In the rows, zero is written as 128.
Each path below is one point turned by a fixed rotation once a step. After each direction that follows a path, write how fast that rotation turns it, in degrees a step (0 if it stays still).
Each turn is a multiple of 5 degrees from 10 to 175, or 0.
Each row of a path follows its step; steps can be skipped.
Rotation 1:
step 0: [131 142 121 127 134 135 149 121 113 117 142 116 132 131 135 135 123 131
 123 132 126 139 123 144 129 126 137 109 123 123 142 122 134 125 128 133
 125 134 129 135 144 142 121 115 123 144 128 139 130 124 131]
step 1: [130 132 122 110 123 124 131 127 125 122 147 131 127 119 144 147 136 126
 125 132 136 127 131 120 135 124 130 134 119 100 114 123 138 126 126 124
 113 125 127 134 134 121 131 122 143 113 127 132 129 128 120]
step 6: [123 139 131 122 125 132 127 135 139 122 133 130 123 122 128 121 118 132
 109 143 122 127 114 128 129 131 133 137 119 108 132 124 121 121 145 142
 132 137 122 116 141 133 123 124 124 139 136 143 134 128 145]
step 10: [120 141 110 106 119 125 111 118 129 134 117 128 131 143 137 134 140 126
 123 143 127 140 126 113 132 144 129 131 125 122 119 114 129 131 132 136
 123 119 125 129 133 126 123 131 130 123 135 120 139 140 128]
step 15: [124 135 132 142 108 128 125 134 130 133 126 134 137 130 135 137 126 123
 110 134 124 125 119 131 129 127 139 124 131 130 122 130 106 137 133 129
 113 132 130 121 144 140 117 142 117 137 129 130 134 105 131]
step 17: [123 129 135 117 124 140 145 133 132 120 122 132 129 129 126 142 133 128
 128 146 110 130 136 155 115 133 133 121 146 135 128 119 129 122 138 126
 123 130 141 144 132 135 121 126 126 124 124 126 133 135 122]
step 20: [117 126 126 126 120 127 144 129 139 139 131 141 124 121 137 127 134 132
 116 132 146 137 139 134 131 119 117 125 124 139 118 125 132 121 116 118
 123 124 155 126 127 137 136 121 136 120 128 133 121 116 140]
step 21: [133 138 118 119 115 122 128 125 141 134 121 136 140 115 122 127 117 134
 133 119 109 126 112 131 124 129 137 130 127 127 120 135 117 123 132 113
 129 140 144 139 138 127 140 125 125 126 126 125 146 114 133]
Directions:
[130 131 130 128 127 125 128 133 128 130 124 124 129 131 131 128 131 132
 127 128 127 127 133 129 130 129 123 125 128 129 129 130 126 127 131 128
 127 129 125 127 126 126 129 127 125 125 128 130 132 130 126] | 55
[126 125 129 128 128 125 124 124 131 126 129 127 128 127 127 128 125 126
 125 132 128 129 129 130 125 131 127 131 125 131 132 130 128 123 130 125
 130 128 132 127 127 126 132 126 127 125 131 130 129 127 130] | 25
[131 128 125 129 129 127 131 131 128 127 129 125 130 128 126 128 133 128
 122 128 130 127 124 127 129 127 130 128 127 131 123 131 129 128 128 123
 127 129 126 130 131 123 129 128 131 129 132 129 128 124 128] | 55
[127 131 132 127 126 126 128 130 129 130 128 129 128 127 127 125 128 124
 128 127 128 127 123 122 130 129 125 129 129 130 128 128 124 128 123 124
 128 130 127 133 129 129 130 125 126 127 125 132 125 131 129] | 40
[129 131 126 132 126 130 123 131 127 129 125 129 128 124 130 130 126 133
 127 126 128 127 127 126 126 128 129 131 130 125 126 128 134 126 127 130
 130 130 129 128 129 125 127 125 128 126 126 133 126 127 128] | 145
Rotation 2:
step 0: [135 124 126 123 136 127 130 114 119 125 109 132 121 134 126 114 118 125
 147 136 124 127 126 129 129 134 141 122 119 122 138 127 138 134 126 126
 135 127 121 132 128 130 126 133 126 144 127 118 116 145 127]
step 7: [129 132 126 133 137 138 128 134 127 129 119 127 132 144 138 126 128 142
 136 122 129 132 125 120 130 144 125 134 136 116 124 130 117 123 126 126
 130 130 129 142 126 130 120 126 122 129 146 103 120 135 121]
step 8: [136 120 130 143 113 131 135 128 123 123 121 137 105 126 140 121 129 123
 131 123 121 134 122 127 128 124 125 145 125 121 127 122 135 131 126 128
 127 135 138 144 134 135 116 127 117 128 126 114 127 134 128]
step 19: [128 120 130 128 141 125 127 125 131 136 114 118 126 130 117 136 138 126
 131 125 127 130 141 122 109 132 119 122 123 124 130 111 133 120 115 115
 142 134 134 121 133 137 133 127 126 119 130 122 142 133 125]
step 20: [129 136 150 115 133 130 134 137 114 135 118 131 131 128 120 138 143 128
 129 127 130 120 123 121 134 129 131 124 121 126 124 124 128 131 125 113
 125 135 144 127 135 132 110 130 139 128 127 114 134 129 130]
step 24: [133 121 115 123 131 135 125 121 123 124 118 136 121 122 127 118 139 128
 130 121 131 121 130 127 127 138 129 133 130 119 109 129 127 122 125 141
 143 136 116 133 129 122 138 129 111 141 124 113 132 129 123]
step 27: [127 132 139 129 117 120 136 127 113 123 119 130 120 125 125 123 137 131
 120 129 130 118 125 124 114 157 118 128 120 134 138 116 130 120 116 135
 131 128 124 124 127 126 124 133 137 137 133 131 127 128 120]
step 28: [132 137 132 135 122 139 132 130 130 127 126 136 132 127 121 147 122 118
 119 141 127 127 129 135 114 127 132 140 125 135 135 120 129 118 109 125
 126 138 130 113 132 123 116 126 132 132 139 126 144 122 124]
Directions:
[130 129 132 124 128 136 126 126 128 125 125 128 130 128 127 129 128 131
 128 126 125 127 125 130 127 133 126 125 125 125 128 128 126 129 131 129
 128 125 131 130 130 129 131 130 129 128 128 129 125 128 130] | 110
[125 129 129 127 127 127 128 126 132 125 127 133 126 126 128 132 128 126
 129 131 125 127 130 125 127 133 129 124 127 133 127 133 129 124 131 128
 130 129 127 126 126 124 128 128 128 128 127 126 130 128 130] | 10
[128 126 126 127 127 126 124 123 125 128 126 127 127 124 127 127 126 124
 127 132 129 127 127 127 131 134 129 126 131 127 126 124 125 130 125 129
 126 129 123 128 127 125 129 129 131 127 130 128 126 129 130] | 120
[128 131 128 128 131 131 126 128 130 133 126 126 128 125 124 130 128 129
 129 124 130 125 129 127 131 127 129 128 130 126 123 129 130 126 129 131
 127 133 131 125 128 127 128 126 130 129 131 125 127 123 128] | 80
[128 129 124 124 127 127 133 127 129 129 129 132 131 127 126 129 128 128
 133 127 131 125 128 130 131 126 130 125 125 129 125 126 126 133 131 129
 129 127 126 131 125 130 131 128 128 128 125 130 132 126 126] | 35
Rotation 3:
step 10: [115 143 116 122 133 115 115 144 136 122 127 128 124 119 130 138 133 128
 139 127 121 108 144 129 130 121 116 117 130 138 126 130 130 120 125 126
 134 138 122 131 135 124 134 141 130 121 131 125 125 132 118]
step 14: [118 120 135 139 138 105 131 136 126 133 125 129 131 120 128 122 120 127
 127 132 127 136 134 136 134 119 123 125 118 125 154 127 122 144 136 127
 124 136 119 126 127 128 123 117 134 143 136 123 129 121 129]
step 15: [119 153 131 114 128 135 115 118 120 107 134 139 128 133 129 129 133 117
 123 129 137 128 139 130 134 134 131 121 129 140 125 131 135 131 119 124
 125 126 119 130 122 105 130 122 128 130 128 130 133 136 126]
step 16: [128 133 131 130 137 133 137 133 146 136 122 125 122 124 131 134 106 133
 140 136 136 125 129 134 133 138 127 118 129 130 130 131 109 127 122 136
 130 140 144 127 129 130 121 122 121 108 128 114 129 121 124]
step 18: [131 128 121 135 141 135 123 126 129 111 127 134 129 124 125 122 116 121
 116 121 123 134 138 114 133 137 122 136 138 137 126 129 129 134 121 127
 123 126 140 140 131 117 137 113 118 124 141 140 140 118 139]
step 19: [118 128 127 141 132 139 124 135 127 135 137 130 128 128 121 128 126 128
 145 133 118 117 129 143 124 122 118 102 120 129 140 126 111 132 136 127
 132 121 125 139 113 129 126 127 131 121 127 121 133 137 132]
step 23: [124 135 114 138 138 118 122 131 140 134 130 123 137 118 120 141 116 132
 122 116 121 120 143 117 138 128 144 123 125 127 132 120 130 133 128 122
 128 137 122 133 147 129 132 135 134 128 143 124 133 120 126]
step 28: [123 149 120 133 121 134 110 114 124 127 133 125 127 105 134 147 125 129
 139 121 132 124 136 124 125 139 115 120 116 140 126 129 123 128 123 129
 129 131 126 129 127 117 125 129 139 125 129 125 129 132 123]
Directions:
[127 127 124 129 130 129 129 131 129 132 127 128 129 127 130 125 130 125
 127 132 127 127 124 133 127 131 128 125 126 130 128 127 132 132 126 134
 128 125 132 126 130 127 127 129 125 128 130 130 128 128 125] | 135
[125 131 129 127 125 129 125 130 127 129 136 127 130 131 129 127 127 133
 127 126 130 129 128 130 128 130 129 127 125 132 132 126 130 125 130 128
 129 128 128 132 131 128 125 127 127 126 130 126 130 128 126] | 85
[130 130 126 124 126 128 128 124 127 128 129 127 129 124 127 126 131 125
 125 127 123 127 126 125 127 130 127 128 128 130 131 125 125 128 127 128
 128 128 126 126 122 128 127 126 125 121 127 126 127 125 128] | 115
[131 130 129 127 129 132 131 131 130 129 130 131 130 128 124 123 129 132
 127 129 127 129 130 126 130 127 129 132 127 128 127 130 129 128 127 131
 127 133 132 124 129 126 128 126 130 128 125 128 133 124 130] | 160
[130 127 135 130 126 128 130 123 130 126 131 126 126 125 132 132 130 129
 129 130 127 126 127 130 130 128 132 129 131 130 126 128 127 127 129 130
 129 126 131 125 131 130 124 126 125 128 125 128 127 128 129] | 85
[128 128 125 130 122 130 129 126 132 129 127 123 125 127 127 129 127 127
 128 125 127 128 124 126 125 130 130 131 129 127 128 130 126 129 128 131
 126 127 128 132 129 125 128 129 131 131 131 127 132 125 126] | 70
[126 127 128 124 127 130 127 125 127 127 125 130 126 128 126 126 133 128
 130 124 125 131 132 129 134 127 128 128 128 129 126 128 129 127 126 132
 131 128 125 131 132 128 133 128 126 129 128 127 127 128 123] | 145
Rotation 4:
step 5: [137 131 134 144 128 125 132 133 130 128 141 114 135 133 143 121 130 124
 113 109 134 126 140 120 123 123 134 132 126 131 126 134 130 126 126 129
 128 115 126 122 137 132 111 122 127 128 123 126 124 126 139]
step 9: [131 129 146 124 124 129 123 129 138 123 138 132 120 118 140 121 135 122
 124 125 134 134 134 137 121 117 125 127 127 123 125 117 139 130 109 128
 131 124 113 112 127 126 121 128 129 119 129 118 139 125 124]
step 10: [119 119 128 119 120 118 139 132 131 135 143 127 132 128 124 125 122 119
 126 134 135 128 136 135 128 133 142 137 132 121 128 116 125 136 139 120
 127 116 111 116 119 137 125 126 118 124 126 126 132 136 132]
step 18: [142 125 132 117 125 126 119 124 139 129 133 135 129 119 143 132 130 106
 130 121 129 128 150 125 132 132 131 137 122 127 119 119 128 119 133 128
 128 122 135 117 113 132 126 124 126 129 124 132 129 134 129]
step 19: [135 127 133 118 121 120 123 131 126 118 137 132 129 132 132 116 135 131
 120 136 129 136 133 136 125 151 141 114 133 117 117 114 114 125 129 134
 114 122 124 126 127 131 129 126 130 130 127 127 126 126 124]
step 22: [129 131 135 132 122 131 119 132 127 130 129 131 130 124 145 129 131 126
 121 127 127 132 133 125 135 149 133 119 138 121 128 109 139 129 120 118
 138 117 122 128 129 135 130 132 135 128 129 148 122 124 120]
step 26: [127 123 138 120 117 121 123 125 135 131 145 132 150 126 125 131 123 113
 128 129 135 135 133 131 126 144 140 122 124 131 139 128 127 123 121 124
 130 121 133 131 134 121 118 110 129 124 125 133 126 133 125]
step 27: [134 134 131 109 140 125 129 123 134 127 137 129 131 114 125 125 142 133
 123 117 140 129 141 133 125 133 139 131 128 124 131 119 124 114 112 133
 131 129 128 129 133 134 135 133 120 128 116 122 117 131 127]
Directions:
[130 125 124 130 129 128 130 128 127 129 130 128 124 128 130 136 130 124
 130 126 129 130 127 129 128 132 131 129 128 128 129 128 131 128 129 128
 125 127 128 133 123 125 129 131 129 128 131 127 130 127 129] | 100
[123 129 128 130 124 124 133 130 127 125 131 125 127 130 126 127 125 127
 127 131 129 126 129 132 129 130 129 126 127 128 127 130 124 132 129 127
 125 124 130 129 129 126 129 124 131 131 127 128 128 127 127] | 160
[126 127 130 129 127 133 128 128 129 121 126 130 124 125 129 124 128 126
 131 128 128 130 124 130 127 128 129 125 130 131 128 127 128 129 128 129
 130 127 130 130 132 128 127 128 129 124 129 131 131 125 131] | 130
[125 131 128 126 126 125 125 125 129 131 129 132 127 126 126 129 129 129
 128 125 127 122 125 131 130 127 127 130 130 128 126 126 132 127 127 129
 127 126 129 131 129 128 125 129 131 127 126 133 129 126 123] | 160
[128 131 128 130 130 129 125 128 131 130 125 125 132 125 123 128 131 126
 127 126 132 130 129 128 129 134 128 126 129 131 130 128 126 131 126 130
 131 131 131 132 128 127 131 129 130 128 126 128 127 131 125] | 10
[128 135 126 126 127 131 129 127 131 128 129 133 130 125 127 131 129 129
 127 129 132 128 128 127 124 126 129 124 125 131 127 130 128 126 128 128
 129 125 129 126 126 125 127 125 125 132 132 128 130 128 128] | 40
Rotation 5:
step 5: [119 124 128 143 135 129 131 143 129 130 128 116 130 138 121 121 139 130
 125 128 132 104 116 127 134 128 123 123 120 122 133 141 120 137 123 121
 129 122 133 123 117 117 141 115 133 142 127 131 125 131 134]
step 6: [131 133 118 127 138 124 128 137 118 142 129 135 122 136 132 122 134 119
 146 144 129 130 131 122 127 144 127 136 130 134 129 135 120 138 134 124
 122 144 132 111 140 125 137 130 129 128 132 130 125 117 141]
step 7: [129 126 127 134 126 132 116 134 122 129 143 136 135 132 125 124 130 118
 117 112 135 131 141 118 134 125 120 138 122 128 139 132 131 140 129 138
 133 133 124 124 128 123 154 123 128 145 124 131 132 132 124]
step 8: [140 136 124 138 133 128 124 131 116 130 119 129 125 137 139 137 137 136
 149 135 131 114 129 123 140 126 129 137 137 134 146 120 129 128 125 134
 132 134 115 120 122 120 133 130 123 129 143 125 132 133 116]
step 10: [126 128 127 136 140 124 127 132 133 126 124 122 133 134 115 134 133 131
 141 127 130 109 130 148 127 125 113 117 127 135 131 132 130 145 121 132
 135 146 128 121 122 124 140 132 132 127 141 140 123 125 136]
step 11: [117 125 119 135 122 140 127 149 116 123 136 128 130 135 130 113 132 114
 140 130 126 126 131 121 130 145 128 131 123 128 130 138 118 134 129 117
 123 129 127 126 117 108 127 122 131 133 135 135 118 123 129]
step 16: [118 143 133 124 126 137 119 146 134 134 119 123 140 125 133 121 129 124
 140 138 122 112 128 139 136 137 123 125 133 130 123 126 132 142 121 120
 123 132 115 135 121 116 134 129 132 128 138 134 117 127 137]
step 17: [129 123 118 130 133 127 123 153 125 125 139 122 125 150 124 109 117 122
 129 127 130 133 126 127 123 142 138 124 116 136 128 122 127 134 125 139
 133 143 134 130 120 125 128 124 136 131 124 121 122 123 132]
Directions:
[131 130 129 131 128 123 128 123 127 128 132 129 132 127 129 129 127 125
 127 127 128 127 126 126 127 129 126 126 131 128 128 126 127 127 130 129
 129 128 123 126 127 131 126 127 124 127 131 126 129 135 123] | 65
[128 124 128 128 126 125 129 128 124 126 132 130 130 128 129 126 128 133
 127 124 126 131 132 129 128 130 126 127 127 131 129 129 128 126 129 127
 128 131 131 130 126 130 131 130 127 127 133 133 130 125 127] | 100
[132 130 126 124 129 131 132 129 130 127 125 130 132 128 132 131 128 125
 128 125 126 132 129 127 127 126 126 130 128 127 128 129 129 132 128 128
 129 126 129 129 126 123 125 127 131 130 131 130 131 130 127] | 90
[127 128 128 129 129 131 126 126 127 127 130 130 127 128 133 130 130 123
 130 130 124 127 131 131 127 133 131 127 129 125 133 130 132 125 130 128
 125 128 128 125 128 127 124 129 127 125 126 130 130 126 129] | 155
Rotation 6:
step 0: [129 132 130 134 134 128 120 134 133 133 131 150 133 129 134 111 135 138
 139 136 129 132 127 122 129 138 127 130 126 119 127 124 131 150 131 118
 135 122 130 129 124 130 138 120 130 132 128 126 135 110 143]
step 7: [134 130 116 131 134 132 137 127 124 131 123 117 143 124 136 134 132 128
 126 132 140 136 139 148 135 128 136 132 125 111 124 112 131 126 128 126
 116 133 120 138 128 131 126 129 141 128 113 133 126 122 124]
step 9: [115 140 120 133 123 145 122 126 140 132 133 107 125 124 130 137 129 123
 124 131 128 135 129 136 125 126 139 128 132 114 124 119 135 130 125 126
 133 131 125 122 124 130 131 124 142 131 113 133 117 140 139]
step 14: [121 131 130 132 115 131 123 129 120 115 125 129 124 149 135 144 132 128
 117 131 127 117 128 127 137 123 127 138 127 136 124 119 127 112 120 127
 127 113 126 130 124 125 128 131 131 133 132 135 139 134 148]
step 16: [119 129 122 124 117 128 127 126 112 116 126 129 125 135 118 133 135 119
 140 121 123 130 145 114 130 117 119 124 136 128 118 120 121 128 121 139
 130 124 132 124 129 131 120 133 131 137 133 144 142 125 133]
step 18: [118 124 119 130 127 120 135 119 120 117 129 142 138 121 126 119 132 139
 135 132 129 134 140 119 116 129 123 126 117 112 132 126 122 131 115 132
 121 127 131 123 138 121 123 139 134 127 118 141 141 129 131]
step 22: [133 124 132 146 124 134 129 135 132 121 128 122 133 131 131 147 122 121
 133 129 115 130 126 120 133 132 124 135 116 130 140 117 135 138 131 126
 119 123 134 134 133 129 121 134 129 146 116 121 118 117 133]
step 28: [129 119 125 132 135 132 132 140 130 113 141 139 119 110 121 121 132 128
 137 128 140 119 141 122 129 121 128 130 126 121 137 116 138 122 133 126
 130 142 129 131 132 126 128 134 132 130 121 144 136 131 119]
Directions:
[126 126 129 131 129 128 127 126 128 127 125 132 128 130 127 127 127 128
 125 126 127 128 128 126 124 126 130 129 132 126 127 128 128 122 130 128
 130 127 125 123 125 130 131 128 130 127 122 123 128 130 130] | 70
[128 130 126 126 127 128 128 130 127 128 125 129 127 125 128 127 125 131
 135 127 127 128 124 130 128 127 133 127 127 120 127 127 127 127 130 131
 128 130 125 128 129 129 128 129 127 130 126 131 131 132 127] | 35
[131 126 128 123 126 121 128 128 123 126 131 124 129 128 127 130 125 129
 129 128 127 129 134 130 129 126 127 132 130 127 129 132 130 127 128 125
 132 130 128 130 128 130 131 128 129 129 127 127 131 129 130] | 35
[127 124 130 124 127 130 133 128 133 130 131 125 129 127 128 127 127 126
 127 130 130 126 129 130 126 129 132 127 127 127 128 124 130 123 127 127
 129 127 129 125 133 127 127 129 125 132 129 126 131 126 129] | 135
[126 130 129 129 128 124 127 128 131 127 131 125 130 127 126 128 126 130
 131 127 127 129 124 126 123 127 128 132 126 132 127 129 127 129 129 128
 125 127 129 125 129 132 125 123 128 128 122 128 127 124 128] | 160
[127 124 128 132 129 126 126 127 127 124 127 129 129 128 128 131 125 123
 133 127 127 123 129 129 124 128 127 127 126 127 125 126 131 127 126 126
 129 128 131 132 130 123 125 127 127 126 127 130 128 129 130] | 175
[128 127 125 128 129 126 131 123 131 130 126 128 128 128 127 129 127 133
 130 128 129 127 131 129 126 128 126 130 125 125 132 127 129 124 132 129
 125 124 131 130 123 128 129 129 128 125 131 130 127 126 129] | 65
